Each row has a name. After each piece below comes the name of the row it's from. Each question is about the rows just above it.

Koduk: [190 118 146 134  83 120  86 172 134 177  64 129 130 122  77 101 145 117
  88 141  86 132 113 139 156 104 102  69 113  88 124 143 118 156  75 126]
Vupal: [121  97  95 127  61  98 130 136 137 111 135 140 109 126 181 101 147 191
 134 132 166 113 113 134 142 101 121 184 138 165 116 165 115  96 126 148]
Nak: [102 150 122 127  61 158 146 121 138 104 173 132 170 147 124 163  71 135
 150  98 198 141 113 100 104  89 125 107 100 174 159  89 175  59 110  96]
Neme: [104  92 150 121 101 132  94 163 133 174  79 127 142 128  73 116 129 105
  96 131  98 137 115 131 145 104 104  60 107  94 132 128 130 146  77 114]
fitom: [104  96  90 136  75  94 139 126 134 100 145 139 100 124 190 102 152 193
 142 135 164 109 121 136 139 115 131 207 148 168 111 168 109 100 147 153]
[ 98 130 136 137 111 135 140] -> Vupal
[ 90 136] -> fitom
[121  97  95 127  61  98 130 136 137 111 135 140 109 126 181 101 147 191
 134 132 166 113 113 134 142 101 121 184 138 165 116 165 115  96 126 148] is in which row? -> Vupal
The row with [104  89] is -> Nak
The row with [142 101 121 184 138 165 116 165] is -> Vupal
[135 140 109 126 181 101] is in which row? -> Vupal

Zuseg: [134 132 137 110 148  83 188  68 142 125 118 126  54 160 154]
vof: [134 132 121 170 134 173 109 119  87  83 142 126  54 160 154]
Lurir: [122 125 121 148 110 125 118 188  68  83 142 102  77 160 133]
The row with [148 110 125 118 188  68  83 142] is -> Lurir
Where do [134 173 109] appear? -> vof

visi: [ 83 122 121  89 142  80 166 136 160 125 124 124 140 157 134 196 153 145
 159 146 101 100 117 105  97  90 125 140 130 169  83 140 183 115]
dazu: [ 83 122 121  89 142  80 166 136 160 125 124 124 140 157 134 196 153 145
 159 146 101 100 117 105  97  90 125 140 130 169  83 178 183 115]
Fol: [126 102 130 152  98 104 102  85 118 117 162  90  90  90 101 101 128  79
 126 130  99 123 166 116 165 126  88 129 126  94  81 190 104 135]
puvu: [ 90 125 137 130 169  83 178 152  94 110 112 101 157 154 143 121 142  81
 132 167 113 153 157 113 191 155 139 144 133  88  94 150 102 134]
[ 90 125 140 130 169  83 178] -> dazu
[132 167] -> puvu

gasar: [141 124 156 110 143 151 112 156  85 119 143  96 134 109 115 145 142 109
 131 105 138 124 118 125 124 151 134 116]
zep: [ 89 136 156 110 143 151 112 156  85 119 143  96 134 109  87 145 142 121
 131 105 138 124 118 125 124 160 134 116]
Pek: [135 163 163 120 134 127 107 163 128 124 108 146 137 114  96 145 145 166
 121 145 131 151 168 132 116 169 120 146]
mis: [194 122 142 124 110 102 129 142 140  87 128 147 135 111 109 145 130 116
 124 130 111 166 161 106 115 123 101 148]
Zitul: [149 125 145 112 140 138 134 130 113 117 124 105 135 108 121 145 154 108
 145 125 151 134 134 125 124 153 137  98]
fulid: [174 141 136 127 123 118 132 136 137 155 126 130 145 113 115 145 141 100
 137 154 113 146 152 103 124 134 107 138]
sug: [130 121 143 127 138 121 129 143 158 149 124 145 149 153 117 145 126 119
 145 127 140 116 137 122 127 116 121 140]
[124 108] is in which row? -> Pek
Where do [141 124 156 110 143 151 112 156  85 119 143  96 134 109 115 145 142 109
 131 105 138 124 118 125 124 151 134 116] appear? -> gasar
The row with [145 145 166 121 145 131] is -> Pek
The row with [142 124] is -> mis
[142 140] -> mis
[149 124 145] -> sug

konem: [128 136 129 219]
Tasok: [127 153  82 148]
ber: [153 127  82 174]
[127 153  82] -> Tasok
The row with [136 129 219] is -> konem
[ 82 148] -> Tasok
The row with [153 127  82] is -> ber
[153  82 148] -> Tasok
[127  82 174] is in which row? -> ber

gifik: [173 161 134 102 175  91  75 174 115]
zilo: [161 134 102 175  91  75 174 114 103]
disi: [ 91 126  73 158 184 154 149  78 185]
[126  73] -> disi
[ 91  75 174 115] -> gifik
[ 73 158 184] is in which row? -> disi
Where do [161 134 102 175  91  75 174 115] appear? -> gifik
The row with [173 161 134 102 175  91] is -> gifik

Kido: [141  87 151  80 140 139 113 130  72 135 129 171 124  85  87 141  66]
duk: [141  87 151  80 140 139 113 130  72 135 129 171 124  85  87 115  98]
Rad: [141  87 151  80 140 139 113 130  72 135 112 112 145 108 174  81 100]
vazam: [141  87 151  80 140 139 113 130  72 135 129 171 124  85  87  77 111]
Which row holds [139 113 130  72 135 129 171 124  85  87 141  66]? -> Kido
[141  87 151  80 140 139 113 130  72 135 129 171 124  85  87 115  98] is in which row? -> duk

Tagu: [118 172 140 103 146]
bedi: [192 128  47 168 196]
moz: [ 48 168 196 132 176]
[172 140 103] -> Tagu
Where do [196 132 176] appear? -> moz
[140 103] is in which row? -> Tagu
The row with [ 48 168 196 132] is -> moz
[ 47 168 196] -> bedi

Fibo: [157 159 124  80 175 190 104]
Vep: [178 103 172 103 121 157  97]
pofu: [157 159 118  65 158 173 130]
voz: [150 127 118  65 158 165  87]
Sepak: [199 115 106  89 174 186 102]
gorag: [198  93 200 115 106 158  77]
[121 157] -> Vep
[157 159 124  80 175 190 104] -> Fibo
[127 118  65 158 165  87] -> voz
Where do [200 115 106] appear? -> gorag
The row with [ 80 175 190 104] is -> Fibo
[159 124  80 175] -> Fibo
[157 159 118  65 158] -> pofu

